[24 -25 40 -57 34]
[-35 63 -48 18 28] -> 40

[-79 -7 -1 -42 6 18 30] -> 6

[52 80 39 82 -3] -> 39

[-9 56 31 -31 11 60 -20] -> 11

[-21 11 -9 65] -> 11

[-31 14 -22 -82] -> 14
---
[[29 49  8 86 62 61]
 [64 68 86 47 44 73]
 [41 10 34 18 37 13]] => 13

[[9726 7485 4806 8132]
 [8392 5979 4584 2259]
 [9981 8621 7173 4307]] => 4307

[[41 83 66 21]
 [ 4 37 57 16]
 [61 15 23 75]] => 75

[[6 3 1 1 3 8]
 [5 5 2 1 4 6]
 [6 3 1 1 3 8]] => 8

[[ 51 103 179  67  50  42]
 [113 138  76  75 124 200]
 [121 183 145 113 113  11]] => 11

[[169 688 361 527 653 826 302]
 [332 452 136 336 698 243 267]
 [556 236 725 356 343 358 751]] => 751

[[6 3 5 2 6 3]
 [5 5 6 5 5 5]
 [6 4 7 4 6 5]] => 5

[[  -9 -180  591   -8  805  303]
 [ 567 -470 -346 -241  169  199]
 [   0  233 -756  426  -70  121]] => 121

[[8343 7756 9681 5142 6608]
 [5678 4767 6202 8284 4826]
 [5005 4142 9007 2766 3811]] => 3811
---
[-39 50 68 -43]
[11 -1 -36 43]
[-18 -23 -11 -33] result: -23

[16 -31 -15 -77 3]
[37 -20 -43 59 80]
[10 -68 -40 -2 -18] result: -68

[-8 10 8 -4 16 -25]
[-2 -10 -11 -16 -31 17]
[12 2 3 -44 25 -66] result: 2

[4 46 -27 82]
[-6 -23 -23 -9]
[-27 -65 18 68] result: -65

[-29 39 4 -8]
[62 -33 -3 -49]
[2 -60 -38 1] result: -60

[-39 80 -18 77 39 -30 -27]
[-56 43 72 8 53 15 0]
[20 -44 -27 -38 11 -10 -58] result: -44

[21 -10 8 -18]
[-1 -7 2 71]
[21 -10 8 -4] result: -10
---
[[ 23  -1   5   2 -11  14 -13 -12   3   2  14  64 -10 -12]
 [ 29  -3  12  17 -10   5  10   5 -17  -4  16  41  -3  -1]
 [  0  -9  -5 -24  -4  12  -2  -2 -17 -10  32   2   5   5]
 [ 16 -20   4  -1 -11  12   0   6 -28  -7  31  26  -1   1]
 [ 43 -10  -2  19 -13  -9   6  -4 -18   5   5  39 -10  -6]
 [ 28 -21  24  18 -13  13 -10  15 -19  -6  29  54  -5  -6]
 [ 41   6   0  11  -1  -6  11  -5 -12  19   0  45 -19  -6]
 [ 34  -6   2  11  -8  -3   0  -6 -12   6   8  35 -12  -6]] out -12

[[ 55  36  70 -21 -41  78  31  56 -31 -62  37]
 [  5 -33  -3 -46 -60 -57 -50  32  56  16   9]
 [ 39  61 -56 -20  41  51  25  57 -48 -54  28]
 [-43  -9  53  63 -36 -12  20  -8  41  51  53]
 [-60  54 -26  14 -18  -8 -61   4  60  72 -50]
 [ 36 -38 -53 -65 -53 -59 -41  25  50 -12   8]
 [ 32  49 -22   6  48  42  19  56 -72 -50  31]
 [  5  63 -54  38  42 -66  40  10  37 -10 -32]
 [ 10 -54  -9 -67 -64 -41 -69  30  50  17 -29]
 [-36  61 -57  54  61   9  -4  24 -58  23  25]] out 23

[[ -1  -4   1  -3   0  -3  -2  -1  -5  -2   2  -1   1   3]
 [ 10 -16 -31  41  24  39  -1  -8  38  -2  27  39  40 -49]
 [  3   2 -11  17   2  13  -1  -2  22   1   2   9  -1 -19]
 [-14 -16  19  36  -8 -64 -79 -34 -15 -66  44  -5 -59  44]
 [-19 -27  10   5  -1 -29 -29 -16 -23 -31  34   0 -20  18]
 [ -2  -7   2  -5   1  -5  -3  -3  -8  -4   5  -1   1   5]
 [  1   3  -2   4   0   3   1   1   6   1  -1   1  -1  -5]
 [  0   1  -1   1   0   1   0   0   1   1   0   0  -1  -1]
 [ -3  -8   3  -5   1  -6  -4  -4  -9  -5   5  -1   1   6]
 [-10 -20   5  -5   1 -14 -12  -9 -18 -14  18  -2  -4  10]
 [ -9 -18   4  -6   2 -13 -10  -8 -17 -13  15  -2  -3   9]] out -3

[[  5  38  52  -9  13 -17  -5  18 -15  22 -14  13  48 -50]
 [ 42 -19  -7  -6 -47 -36 -15  11  -9   4 -20 -15  72 -12]
 [-28  21  53  13   8   1  25  19  -5  48  20 -11   4 -53]
 [ 10  11 -14 -20  36   4 -24 -21  -3 -48 -29  49 -32  40]
 [ 21   1 -22 -24  23   1 -24 -29  -1 -52 -32  43 -24  42]
 [-44  31  43  14  31  26  33   7   7  34  29   0 -30 -30]
 [ 21  27  14 -23  40  -6 -28 -12 -20 -41 -38  55   1  11]
 [-19 -14 -33  11   6  25  14 -16  22  -9  18  -3 -68  44]
 [-43  35  54   7  27  20  26  13   0  37  24   2 -12 -45]] out -12

[[-38 -45  19   8   0  -3  -4   4   4   9 -12 -19  -9 -10  -8   8]
 [ 15  15  -7  10   7  11  13  -1  11  25  24  -6  -7 -11   1   1]
 [  1  -5 -14  -3   7  -3  15  -4   7  29  -5  -6  27  16  12 -25]
 [-14 -26  17   4  -2  -8  -2   0   7  12  -6   7  40  22  15  -4]
 [-15 -21  24  -3 -16  -9  -1  -5  12  -8  -7  17 -31 -34  10  36]
 [ 19  24  44   4  -3   4  -6 -13   7   2   7   3 -35 -21  20  67]] out 20
